Each row has a name. Each piece below is followed by the name of the row it came from, unless a question asks for something else. Each question is about the rows just above it.

[120 121 120 120 120 143]  j_197
[172 137 107  94 115 107]  j_686
[107 116 172 137 107  94]  j_396
Put [ 94 107 137 172 116 107] back in order: which row is it? -> j_396
Times [120] occurs in j_197: -> 4
[137] with -1 step of 1 on every entry: -> [136]
Shift each entry of [137 107  94 115] by -1 times 1: -> [136 106  93 114]
Move every entry of [172 137 107] by +1 step of 1. -> [173 138 108]
How many times does j_396 hold [107]? -> 2
How many times does j_686 hold [172]? -> 1

[121 126 124 127 138 124 125 132 142 137 124 105 128 125 122 123 126 131
 131 129 134 128 124 131 137 123 138 128 126 126 127 125 127 125 125 129
 132 135]  j_862
[135 129 125 132 119 130 134 125 121 115 125 135 125 132 127 133 131 121
 135 129 118 125 133 132 125 133 123 123 135 129 132 130 130 141 138 134
 125 131]  j_206
[112 122 116 130 154 117 125 137 170 145 110  61 133 124 103 116 126 128
 127 135 138 123 119 145 159 115 160 122 119 123 131 119 129 111 114 139
 134 158]  j_570
[147 130 132 149 104 132 154 121 127  80 101 141 144 143 103 144 140  96
  94 138  89 111 144 160 136 143 132 103 121 128 148 130 137 173 163 164
 108 162]  j_197
[129 128 128 128 127 128 128 128 127 127 128 130 128 128 128 128 128 128
 128 128 127 128 128 128 127 128 127 128 128 128 128 128 128 129 129 128
 128 128]  j_677
Put [ 61 103 110 111 112 114 115 116 116 117 119 119 119 122 122 123 123 124
 125 126 127 128 129 130 131 133 134 135 137 138 139 145 145 154 158 159
 160 170] back in order: which row is it? -> j_570
[111 144 160] with +1 step of 1 on every entry: -> [112 145 161]
How many times does j_206 hold [135]? -> 4
[158 134 139 114 111 129 119 131 123 119 122 160 115 159 145 119 123 138
 135 127 128 126 116 103 124 133  61 110 145 170 137 125 117 154 130 116
 122 112] is which row reordered? -> j_570
Shift each entry of [101] by +1 times 1: -> [102]
Move every entry of [119 123 131] by -1 step of 1. -> [118 122 130]
Times [125] occurs in j_862: -> 5

[ 92  82  77  77  82  90  97 103 112 118 126 131 134 135 133 134 134 139
 136 133 126 118 116 118 122 127 129 130 131 132 139 146 153 155 153 147
 140 138 141 145 152 158 159 157 150 136 120] -> j_341
[128 125 124 122 118 117 116 117 121 122 126 131 141 104 158 158 150 104
 118 104 104 107 113 116 116 114 112 112 116 119 120 123 128 136 143 149
 148 140 131 122 116 112 113 113 114 118 122] -> j_130
[122 138 153 158 152 139 133 136 145 154 153 145 129 116 108 106 108 109
 110 113 117 124 128 133 138 145 157 168 171 162 143 122 108 102 107 175
 107 104 101 107 119 134 142 141 135 132 137] -> j_206
[120 122 114 113 119 117 123 112 141 118 136 114 113 124 116 112 143 149
 107 113 135 131 116 116 158 122 112 107 122 125 140 104 118 116 116 118
 149 128 128 158 121 150 122 151 117 126 131] -> j_197
[128 131 148 131 125 117 107 117 120 116 113 158 113 104 104 116 126 122
 140 118 141 150 116 118 114 123 104 158 116 112 114 121 124 116 112 122
 118 136 149 143 128 112 122 104 122 119 112] -> j_570
Shift each entry of [113 114] by -1 times 1: -> [112 113]
[128 148 126 113 123 150 140 143 117 112 113 158 104 116 122 118 107 124
 158 104 117 120 122 128 116 118 121 104 116 118 141 131 122 113 112 104
 116 116 112 125 149 114 136 131 122 119 114] is which row reordered? -> j_130
Count of [104] in j_130: -> 4
Put [131 122 116 112 113 113 114 118 122 128 125 124 122 118 117 116 117 121
 122 126 131 141 104 158 158 150 104 118 104 104 107 113 116 116 114 112
 112 116 119 120 123 128 136 143 149 148 140] back in order: which row is it? -> j_130
[137 132 135 141 142 134 119 107 101 104 107 175 107 102 108 122 143 162
 171 168 157 145 138 133 128 124 117 113 110 109 108 106 108 116 129 145
 153 154 145 136 133 139 152 158 153 138 122] is which row reordered? -> j_206
Move every entry of [118] by +1 step of 1. -> [119]

[110 145 118  86 126 202 144] -> j_919
[109 167  67 122 116  58 136] -> j_341
[130 125 126 121 118 128 122] -> j_206
[109 123 109 167 116  67  58] -> j_570
[116  59  58  58 109  58 116] -> j_197
[110  85 169  61 129 136 135] -> j_396
[ 86 126 202] with -1 step of 1 on every entry: -> [ 85 125 201]
Put [109  58 116 116  59  58  58] back in order: which row is it? -> j_197
[ 58  58 109  58 116 116  59] is which row reordered? -> j_197
How many times does j_197 hold [58]? -> 3
Move every entry of [ 86 126] by +1 step of 1. -> [ 87 127]
How many times does j_570 hold [124]? -> 0

[135 128 135 108 133 126 122 128 110 126 110 149 139  95 147] = j_686
[154 123 131 114 126 135 135 123 110 129 114 110 150 120 152] = j_206
[137 123 114 156 128 105 106 123 188 120 131 109 102 144 102] = j_130
[153 121 124 144 128 114 113 121 152 121 113 114 128 120 132] = j_226
[146 124 133 114 132 121 116 124 118 122 101 143 140  90 150] = j_341
[146 124 133 114 132 151 116 124 118 122 101 143 140 117 150] = j_518
[134 126 124 130 130 116 114 126 146 123 120 133 122 118 125] = j_570
[154 123 132 118 132 117 114 123 122 122  99 139 142  87 153] = j_677
[143 126 135 111 131 128 124 126 105 126 105 142 145  95 153] = j_919
[126 124 116 144 130 106 105 124 183 122 134 125 100 139  99] = j_862
[135] with -1 step of 1 on every entry: -> [134]
How many times does j_206 hold [152]? -> 1
[113] with +1 step of 1 on every entry: -> [114]

[122 102 137 122 120 122] = j_197
[122 102 137 120 120 141] = j_862
[122 141 120 119 137 102] = j_919
Shift each entry of [120] by -1 times 1: -> [119]
Times [121] occurs in j_197: -> 0
Move every entry of [119] by -1 step of 1. -> [118]
Which row holds these entries in another order? [141 120 120 137 102 122] -> j_862
Shift each entry of [137] by +1 times 1: -> [138]
Which row holds these entries in another order? [102 137 120 120 141 122] -> j_862

[134  56  55  58 134  56 178] = j_677
[191 192 192 192 189 192 192] = j_919
[191 192 193 189 192 192 192] = j_130
Count of [192] in j_919: -> 5
Put [193 191 192 189 192 192 192] back in order: which row is it? -> j_130
Times [191] occurs in j_919: -> 1
Count of [179] in j_677: -> 0
Count of [191] in j_130: -> 1
Put [192 192 189 192 192 192 191] back in order: which row is it? -> j_919
[192 191 192 193 189 192 192] is which row reordered? -> j_130

[135 131 129 129 121 131]  j_130
[124 127 135 124 129 144]  j_518
[108 199 141 144 133 139]  j_197
[135 121 129 129 130 131]  j_919
[136 143 135 138 123 141]  j_341
[135 135 138 131 118 127]  j_226
[ 98 100 138 129 130 176]  j_677
[126 134 135 126 126 136]  j_862
[174 121 108 135 156 159]  j_686
[120 167 140 146 133 140]  j_570
[128 128 127 128 131 128]  j_396
[127 128 128 129 131 129]  j_206
[131 121 129 129 131 135] is which row reordered? -> j_130
Count of [140] in j_570: -> 2

[155 114 114  75  96  93 176  70 186 157 141 126] = j_226
[142 128 124 142 142  89 124 124 182 121 142 124] = j_396
[174  91 156 120  93 135 108 146  87 160 136 177] = j_862
[135  94 136 120 177 160  87 174 156 108 146  91] = j_197
[117 182 122 124 127 178  89 123 121 160 142 142] = j_130
[121] with -1 step of 1 on every entry: -> [120]
[142 142 160 121 123  89 178 127 124 122 182 117] is which row reordered? -> j_130
Count of [142] in j_396: -> 4
Shift each entry of [135] by -1 times 1: -> [134]
[142  89 124 124] with -1 step of 1 on every entry: -> [141  88 123 123]
Which row holds these entries in another order? [156  87 135 160 136 177  91 108  94 120 174 146] -> j_197

[139 133 131 118  85 178 137 145 142 116 114 121 115 111 154 112 124 113
 115 117 122 161 150 126 140 128 133 116 135 115 119 103 108 135 122 115
 115 137] : j_518
[143 145  98 127 105 113 151 132 142  90 144 128 138 137 150 114 134 112
 137 141 125 123 133 117 132 111 125 133 124 138 136 149 118 111 139 127
 145 142] : j_396
[125 115 114 149 114 122 108 152 167 101 126 148 128 147  82  77 148  82
  94 165 144 124 141  99 111 157 133 146  72 171 166 155 123 122  94 124
  93 111] : j_341
[77] with -1 step of 1 on every entry: -> [76]
[141 125] with -1 step of 1 on every entry: -> [140 124]

[142 159 135 163 111 138 137 128 136 129 188 111 117 121 139  78 122  91
 118 123 112 162 129 113 153 137 151 128] -> j_862
[134 135 122 138 129 136 124 130 118 122 130 134 127 109 137 136 136 117
 134 122 126 125 121 131 118 122 106 120] -> j_206
[132 128 120 127 127 135 131 134 133 119 134 110 119 120 138 126 129 131
 124 133 133 126 114 122 135 131 117 118] -> j_396
[143 127 122 126 131 139 136 134 144 124 134 113 125 122 139 131 124 124
 122 138 144 128 121 114 122 137 121 124] -> j_677
[131 131 120 126 125 134 128 136 131 121 134 110 123 121 143 125 130 131
 129 133 139 126 113 122 130 129 117 122] -> j_919
[128 111 109 138 130 136 128 140 124 128 129 110 118 133 132 119 134 127
 111 138 132 136 134 107 131 134 139 141] -> j_197
[136 135 121 136 129 135 130 133 149 126 127 113 124 126 146 125 128 122
 123 130 139 126 123 126 125 135 122 123] -> j_518
[125 109 121 141 117 127 127 138 136 130 126 118 104 126 134 127 136 130
 121 147 128 149 131  98 132 123 144 136] -> j_226
[121 115 111 145 122 137 126 142 115 129 124 125 115 132 129 116 137 127
 117 133 125 134 126 126 136 134 132 132] -> j_130
[121 115 111 145 122 137 128 142 115 129 124 114 115 132 129 116 137 126
 108 138 115 133 119 115 128 136 152 139] -> j_341
[144 117 111 146 132 136 119 147 122 116 128 104 121 140 118 115 140 139
 122 137 119 138 110 119 128 118 135 128] -> j_686
Times [126] occurs in j_130: -> 3
How many times does j_226 hold [136]? -> 3
Which row holds these entries in another order? [136 144 123 132  98 131 149 128 147 121 130 136 127 134 126 104 118 126
 130 136 138 127 127 117 141 121 109 125] -> j_226

[129 120 135 126 144 125  88 126 121]  j_206
[129 126 132 128 105 146 200 120 120]  j_197
[129 120 200 126 132 128 105 121 146]  j_518
[136 125 136 118 136 118 127 129 118]  j_677
[130 136 127 130 132 120 149 128 158]  j_226
[128 121 160 162 134 121 139 126  76]  j_396
Which row holds these entries in another order? [136 118 136 118 125 127 129 136 118] -> j_677
Which row holds these entries in another order? [132 128 105 146 200 120 120 129 126] -> j_197
[132] with +1 step of 1 on every entry: -> [133]
Shift each entry of [105 146 200] by +1 times 1: -> [106 147 201]
Put [105 120 121 126 128 129 132 146 200] back in order: which row is it? -> j_518
[120 200] with -1 step of 1 on every entry: -> [119 199]
Times [136] occurs in j_677: -> 3

[123  78 194 133  78  78  92] = j_518
[132 175 167  93  66 161  87] = j_570
[133  66 175  87 167  93 161] = j_396
[183 125 122 169  81 160 101] = j_341
Which row holds these entries in another order? [ 66  87  93 133 161 167 175] -> j_396
Shift each entry of [167  93  66] by -1 times 1: -> [166  92  65]

[118 142 137 138 106 133 135  61  93  74 141] : j_570
[137 135 137  61  93 118 141 133 106 142  74] : j_862
[132 142 139 138 106 133 135 129  65 136 138] : j_130
[ 73  93 144 133 118 129 135 142 141 138 139] : j_206
Which row holds these entries in another order? [118 137  61 106  74 137 135  93 133 142 141] -> j_862
Put [ 61  74  93 106 118 133 135 137 138 141 142] back in order: which row is it? -> j_570
Put [ 61  74  93 106 118 133 135 137 137 141 142] back in order: which row is it? -> j_862
Put [139 138 141 142 135 129 118 133 144  93  73] back in order: which row is it? -> j_206

[126 116 132 124 125 133 124 126 128 126 122 122 110] : j_677
[138 129 129 188 127 127 127 114 122 199 129  94 139] : j_518
[126 132 132 121 129 134 124 125 131 139 136 167 126] : j_226
[138 114 129 129 188 128 199 139 129 122  94 127 127] : j_919
[126 120 136 132 122 125 131 131 125 137 125 125 128] : j_570
[134 124 131 121 139 132 132 167 126 125 136 125 129] : j_130
Which row holds these entries in another order? [128 125 125 137 125 131 131 125 122 132 136 120 126] -> j_570
Which row holds these entries in another order? [199 129  94 139 138 129 129 188 127 127 127 114 122] -> j_518
Count of [129] in j_919: -> 3
[110 132 126 122 122 133 125 124 124 126 128 116 126] is which row reordered? -> j_677
[110 116 122 122 124 124 125 126 126 126 128 132 133] is which row reordered? -> j_677
How many times does j_130 hold [125]? -> 2
Put [126 139 136 129 132 167 125 124 134 131 121 126 132] back in order: which row is it? -> j_226

[119 145 125 134  90 109 140 131  94 159 123 123 132 118 125 163] -> j_341
[132 134 125 123  90 118 131 109 123 163 159 145 125  94 140 120] -> j_197
[129 156 125 120 151 114 124 117 108 155 129  90 116 117 129 141] -> j_518
[132 122 127 126 138 144 122 122 133 122 132 144 120 144 122 112] -> j_130
[123 145 109 125 159  90 164  94 119 132 125 118 123 140 134 131] -> j_396
[126  94 126 129 109 179 128 126 102 189 128 118 130 125 128 101] -> j_862
Count of [123] in j_130: -> 0
Put [ 90 109 119 132 140 163 118 123 125 125 145  94 134 159 123 131] back in order: which row is it? -> j_341
Move every entry of [122 132] by -1 step of 1. -> [121 131]
Count of [122] in j_130: -> 5
[ 90  94 109 118 119 123 123 125 125 131 132 134 140 145 159 163] is which row reordered? -> j_341
Shift each entry of [125  94 140] by -1 times 1: -> [124  93 139]

[151  88 133 144 150 143] : j_396
[170 134 123 106 142 163] : j_570
[172 132 133 112 145 162] : j_206
[142 109 136 158 168 166] : j_226
[106 119 108 143 122 118] : j_197
[142 120 142 158 168 166] : j_518
[143 117 122 106 119 108] : j_341
[143 117 122 106 119  69] : j_686
[184 120  55 101 164 116] : j_919
How many times does j_341 hold [119]? -> 1
Which row holds these entries in another order? [108 119 106 122 117 143] -> j_341
Count of [142] in j_518: -> 2
[117] with -1 step of 1 on every entry: -> [116]

